Where one turn sends some rows of the set: a few examples, then the rows asked:
pem: [-26.7  -6.6  16.8   8.7  16.7  26.4   4.5  17.8  -5.3 -14.2  -9.8 -18.9
 -14.7 -13.3 -22.5  -4.8  -5.0  15.6  13.8  32.4  -8.1  30.7   9.7   0.6
   6.2 -10.7  -6.6   0.7 -19.8 -20.1 -10.9]
sebe: [ 27.3 -14.3  13.2  -5.8  25.5  -2.8 -26.2   6.5   3.0  -5.2 -14.1   1.1
  20.0  -3.8  -4.0  -9.9  11.1 -13.0  27.9 -13.2  22.1  -8.0 -12.4   4.2
  22.1 -18.5   7.3  11.2 -13.2  40.1  -4.5]
kubi: [ -0.7 -12.4  23.9 -10.3  21.0  -5.7 -11.7  19.6   1.5   9.4  -4.6  27.1
  10.2 -14.0   7.4 -12.7  17.0 -18.0  28.6   3.7  18.7  -8.2   1.3 -23.1
  11.1 -34.1 -10.2  11.5 -21.2  33.3   1.3]
dev: [  1.8 -40.4  -3.9  17.0  12.1  29.0  -5.6   4.0  -3.5 -12.4   2.2   7.0
  17.1  16.2  -6.6  -6.5 -14.0  -8.1  -9.8  24.8   7.0 -31.0 -13.9 -20.2
  -7.0   3.2  18.9  20.7  20.5 -19.1  27.0]
momir: [ -8.9   7.1  11.2  -4.5  -9.5  -3.2  12.6  28.3   3.2 -11.3   3.6  17.3
 -19.3 -24.5  -1.2 -15.6 -21.2   5.8   2.9  41.0  -5.1   2.7   3.1  -0.6
 -11.7  -6.5  18.6   6.3  10.7 -11.8 -35.3]
seta: [-19.8 -12.3  14.8  11.4  -3.3  18.7 -18.3  12.9  11.7  21.5 -28.5  11.4
 -45.7  -2.0   2.7  -0.2  11.8  21.4   2.4   5.5  -0.2  -2.3 -15.0  11.6
  17.2  -3.4  -3.2  25.5  19.2  -2.3   5.7]
zof: [-24.4  -8.0  20.6  -6.2 -35.5  -7.1 -12.7  14.6 -10.2   9.7 -34.8   6.1
 -16.8 -12.7  10.4   3.1   4.4  18.4  -9.1  18.1   7.9 -11.3  -0.3  13.3
   2.5   1.4   3.7  25.0  20.9  17.9  17.4]
Nimi: [  0.3   4.3   9.8  -9.1  28.7  -3.0 -10.6   1.3   8.4  14.2  -9.2 -11.0
  10.0  -2.9   2.5 -18.4  12.8 -20.5  31.3  -1.0  18.6 -20.8  -9.0 -15.2
  21.0 -37.5  -1.6  14.6 -17.7  20.3 -12.1]
lud: [  5.7 -30.7   0.6 -11.1   1.8 -32.8  -8.4   5.0  -5.3  -7.4   3.3  15.3
   8.8 -14.9  -3.7 -24.6 -19.6  -9.1 -19.0  32.0 -20.0 -16.4  -1.0 -14.2
 -21.7  31.8  -3.5  13.9   2.9 -14.2  18.0]
dira: [ 14.8 -23.5 -22.1  18.6  10.0 -35.5  12.8  -2.6  -6.2  15.7 -20.3  -6.8
  -8.0  18.9 -15.1  -0.7  38.9 -22.4  25.9 -15.1  13.9  -5.4  -3.4   1.3
  -2.7   8.9  11.9  -7.2  -0.6  -7.1   0.2]
mune: [-18.8 -25.9  -5.6 -19.6  11.2 -24.7  -2.6 -13.0  -4.6   1.1 -22.7  27.3
  13.5 -11.9  28.5  11.5 -11.2 -29.5   4.5 -19.8  18.7   5.8  -6.0   4.9
  15.0  19.0  17.2 -11.5 -20.9   1.3  -3.5]
Vak: [-28.5 -30.7   4.0 -18.3   1.5 -31.8   1.1  -7.8 -13.0 -13.6 -12.1  12.8
  31.1 -10.3  18.3  12.9  -0.4 -22.6  -1.3   3.5  22.1   0.1  -8.8 -11.5
   3.1   0.2  31.0 -20.6  -6.8  17.8 -14.5]
buz: [ -3.9  -1.4  -8.8   8.1   5.9   6.8   6.5  -3.8  -1.2 -29.3  -3.9  -0.7
  -4.9  -6.3 -43.4   0.7  18.9  -3.5 -20.7   7.6  29.3  23.3  23.5   7.6
  23.4  24.6  -2.2 -28.3  -3.4  10.4  13.6]
lok: [-22.7  -5.0  31.9 -39.1   4.3   4.5   3.8  -5.8   6.5  13.2  -3.2   3.6
  -1.6  13.5 -52.9  13.6 -16.4  -5.3   2.4  -6.9  21.0   5.1  -5.1 -19.5
  11.7   0.8   1.7  27.7  10.1 -15.5   9.5]
guz: [ 11.0  -4.0   7.2 -13.3   2.4 -12.4 -28.2   1.5  16.8  -7.5  13.9  10.9
 -22.7 -15.1 -29.1  -5.0 -14.3  -1.0 -10.6  26.7  10.9  11.8  -5.7 -16.6
  32.3   7.5 -20.7  21.6 -31.3 -12.5   3.5]
bup: [ 11.2 -36.7  21.3   3.2  16.9  -6.7   0.3   5.3  -6.4  -4.3   7.3  19.4
  -6.0  15.5 -57.6  -8.8  -6.0  20.9  -8.3  -8.7   1.3   4.6   0.2  -7.8
 -14.6  -2.3   2.8   3.6 -15.6 -22.7  30.5]
Gaf: [-13.6  12.8  -6.1 -26.9  -4.2  13.2   7.9 -15.6 -24.3 -11.2 -17.7  21.6
  25.4  -7.6  -7.3  23.6  13.3  -3.9  -8.8  24.1  20.2 -11.7  18.0 -21.9
   0.0  23.5 -20.2 -21.7   9.4  -9.5  -1.3]
gukip: [ 10.6 -32.7 -25.2  10.2  16.1 -14.9  17.0 -14.4   2.2  11.9 -13.0 -15.3
   1.2  25.7 -14.4  10.9  14.2  -6.3  21.9 -15.7   5.1  -2.6 -17.6   4.6
   9.1  -7.4  18.9 -20.6   3.3 -24.7 -16.0]
rogip: [ 14.3   9.5 -26.2  -8.9  20.3  20.4 -16.3  -1.1   4.9  -4.6 -11.8  10.9
  -4.8 -13.8 -19.1 -30.3 -16.9  -7.3  26.2  24.2 -15.7   3.8  -9.5   6.9
   8.5  37.5  -1.4 -11.0  15.8   9.0  -5.8]
bera: [ -0.8  -6.6  15.8   2.7   6.5   0.9  23.6  11.1   0.2   2.5   1.4 -16.1
   7.1 -10.6  -4.7  -6.6 -11.0  25.5 -26.7  21.9   2.0  19.3  14.8  21.2
 -28.3 -18.8  13.2 -11.1   9.6 -19.7   9.0]
Zazed: [ -9.5  -1.6  -7.8  -8.2 -14.3 -17.2  -7.2 -14.3  -1.0  -5.8  28.2  -0.3
  -8.2  28.2   5.3  10.9   0.1   6.7 -13.5  34.2   2.8   4.5 -15.0 -25.5
  -1.1  18.9 -24.2  14.2  -4.9  15.9  -9.1]
vez: [-17.5 -31.7   7.8  10.7 -10.0  10.0  -8.3  13.5  -7.6   6.6 -35.8   3.6
 -13.0   4.6  -2.8  26.2   9.8  43.6 -17.1  -1.5  -9.0   0.3  -2.6  16.5
   1.9  16.0   2.6  10.5  19.7   3.5   3.4]
seno: [ -0.2   4.7   8.5 -24.8  -3.2  30.3  11.0  -7.7  -3.7  -9.7  10.8  24.8
   2.6  -1.4  -8.8 -10.3  -8.2 -17.0  18.4  10.3  20.0  -9.9  -4.9   5.9
  24.3 -28.8 -29.7  -8.9  24.5   5.4  27.1]
Dumem: [ 32.6 -26.2  -7.3  10.2  15.6  -5.1  11.7  -8.1   2.7  33.1 -22.4 -15.3
   0.3  18.2 -13.4   4.9  16.0 -11.7  27.8 -11.6 -13.3  -8.3  -5.3   5.1
   5.5   0.7 -12.6 -11.5  -3.8 -24.1  -9.9]
Dafof: [ -0.5 -43.7   6.7 -16.1 -12.4 -33.5  -4.3  -7.2  -9.5 -15.3 -16.4  23.0
  20.7  -8.3  15.4  22.2   3.8 -16.5  -2.8   8.7  29.0  11.5  -1.4   2.3
  12.7  11.8  22.1 -29.2   3.3 -13.3  -7.7]
podab: [-16.8  17.6   4.6  -5.1  15.0  -2.7   9.7  16.0 -17.0   7.4  13.6  37.9
   3.5  -2.5 -12.0 -29.6 -17.6  -2.4   1.4 -11.9  18.4 -17.2  18.5  13.3
 -17.1   8.7   4.9 -18.6   5.0   9.1  28.8]
Fol: [  7.0 -10.2  -2.1  13.5  19.3  26.1   0.7   5.2  -7.4  11.9  16.6  16.7
  -0.9   6.1 -29.7  16.7  17.5 -15.1  10.6  14.2  -4.1  -3.0 -22.2 -11.5
  -8.1  13.8 -15.2 -36.2  42.4  -1.5  -3.2]

momir moves to bera
mune moves to dira
rogip moves to podab
Now these:
dev moves to lok
Dafof moves to Dumem
Gaf moves to Fol
seta moves to zof
bup moves to guz
Vak moves to gukip

